0: [111  28 135 201 129 126 125 141 126 113  91  94 140 103 131 110  98 134 111 163  78 155 103  75 141  56  87 124  61 126 108 118 129]
1: [124  72 125 161 135 103 100 127 122 125  82  77 175  98 145 117  77 132 131 156  58 185 119  96 152  94 104 121 104 133  33  36 191]
2: [119 200 119  60 132  88 111  85 112 123 119 116 118 121 108 133 125  90 125 110 140  96 128 145 101 163 125 106 150 112  69  65 155]
3: [146 142 145 153 144 207 196 188 159 133 139 129 173 125 154 161 140 122 151 141 116 175 174 174 126 121 116 148 107 137 123 137 161]
4: [143  57 121 200 129 122  98 170 152 131  26  15 255  56 184 150  71 107 141 184  10 247 123  77 172 115 129 131  91 140   0   0 255]
5: [130 110 141 144 127 166 127 188 158 130 147 175  83 153 124 112 122 142 119 123 155  96 130 136 126  74 124 130  70 141 206 203  64]
6: [134 178 127  90 127 148 136 133 125 123 166 157  95 146 116 122 152 122 128 116 175 106 137 150 120 148 133 142 143 133 160 149  96]
7: [127  86 132 144 122 100 116  96 115 136 114  98 136 128 134 115  94 126 123 139  92 142 121 102 131 113 122 116 115 118 105 102 140]
8: [133 106 117 149 133 153 140 128 125 125 132 142 111 130 117 129 121 126 130 131 127 128 136 131 111  89  98 119  88 124 135 156  98]
9: [118 199 115  64 130 142 129 143 130 133 158 174  62 151  99 125 164 116 115  77 187  70 155 163 102 147 142 120 154 117 192 204  66]
10: [124 128 133  80 119  58 103  60  99 128 131 122 114 136 119 140 144 135 119 108 150 108 127  99 124 196 176 133 209 116 116 121 134]
11: [136 180 149 120 139 122 152 124 145 140 124 151 137 126 143 140 145 135 132 141 129 145 131 136 131 152 149 124 150 128 108  92 177]
12: [162 204 175 116 153 101 148 114 126 177 176 178 139 182 161 148 195 165 154 139 216 125 159 160 151 247 211 167 255 161 200 188 151]
13: [132 188 139  90 125  47  69  94 116 154 141 137 128 134 125 144 142 137 143 129 147 120 126 114 144 201 198 127 214 135  60  61 202]
14: [111 125 123 120 110 169 147 136 132 110  77  68 171  97 126 143 106 101 127 128  61 137 134 138 124  99  91 116  91 111  68  70 170]

[108  65 108 159 100 144 118 135 128  96 115 126  84 105  97 100  98 114  95 110  99 114 115 108 102  56  74 113  61 121 141 135  66] 8 0 7
[ 97  64  93 134  87 101 101 101  84  91  37  13 172  40 124 112  53  78 110 117  18 167 100  86  96  67  74  99  58 108   0   0 180] 1 14 4
[101 149 111  51 108  48  78  60  94 119 118 122  91 100 113 114 112 102 113  80 130  93 100 106  99 161 135 110 177 105  65  75 132] 2 10 13
[126 154 134 103 131  91 129  83 116 139 161 159 103 155 120 123 157 142 128 114 184  93 129 139 129 187 164 126 195 131 200 187  83] 6 9 10
[131 217 134  90 152 137 155 125 129 137 136 144 145 144 147 146 165 128 154 121 136 131 150 171 130 160 150 137 171 133 104 105 188] 11 2 6
[100   0 106 211  95  78  79 102 109 114  46  40 206  60 140 100  37 122 109 167  28 174  79  39 140  80  86 114  58 105  35  41 163] 1 0 4
[131 127 147 157 144 191 162 197 175 139 157 160 113 151 129 138 141 137 131 144 145 135 148 159 128  95 117 143  89 128 190 189  87] 5 8 3
[158 222 156 115 153 157 166 140 141 156 181 178 130 168 153 172 175 160 154 128 190 132 163 194 155 183 164 150 190 154 149 155 175] 12 6 11
[111 209 110  25 111  99  86 122 114 112 163 171  51 152  84 108 178  99 115  53 208  30 118 144  92 182 191 122 195 125 197 201  57] 9 6 10
[146  83 144 198 145 160 143 190 159 131  94  92 199 111 165 148 105 146 157 183  56 208 136 121 160  95 122 144  90 138  59  58 204] 1 14 4
[ 99 171 110  48 109  81  96  71  93 116 141 160  59 130  95 108 151 114 105  68 165  56 101 120 102 162 149 119 174 113 158 177  57] 9 6 10
[136 129 134 146 132 186 118 184 159 121 159 170  86 155 120 105 142 149 121 123 172 101 133 141 135  88 132 140  93 155 219 219  64] 5 6 8
[118 119 103 102 113 147 141 121 125 107 115 147  93 125 101 106 124 113 119 111 120 108 127 141 109  96 105 104  85 103 148 136  91] 8 6 7
[128 129 121 136 124 159 151 147 141 128 155 151 105 133 112 122 127 128 123 115 141 114 131 142 118 127 117 112 110 128 170 166 100] 8 6 5
[111  14 108 165 106 111  96  96 108 102 100  79 126  94 108  86  69 115  93 130  85 122  94  84 120  77  70 102  53 102 105 118  93] 0 7 8
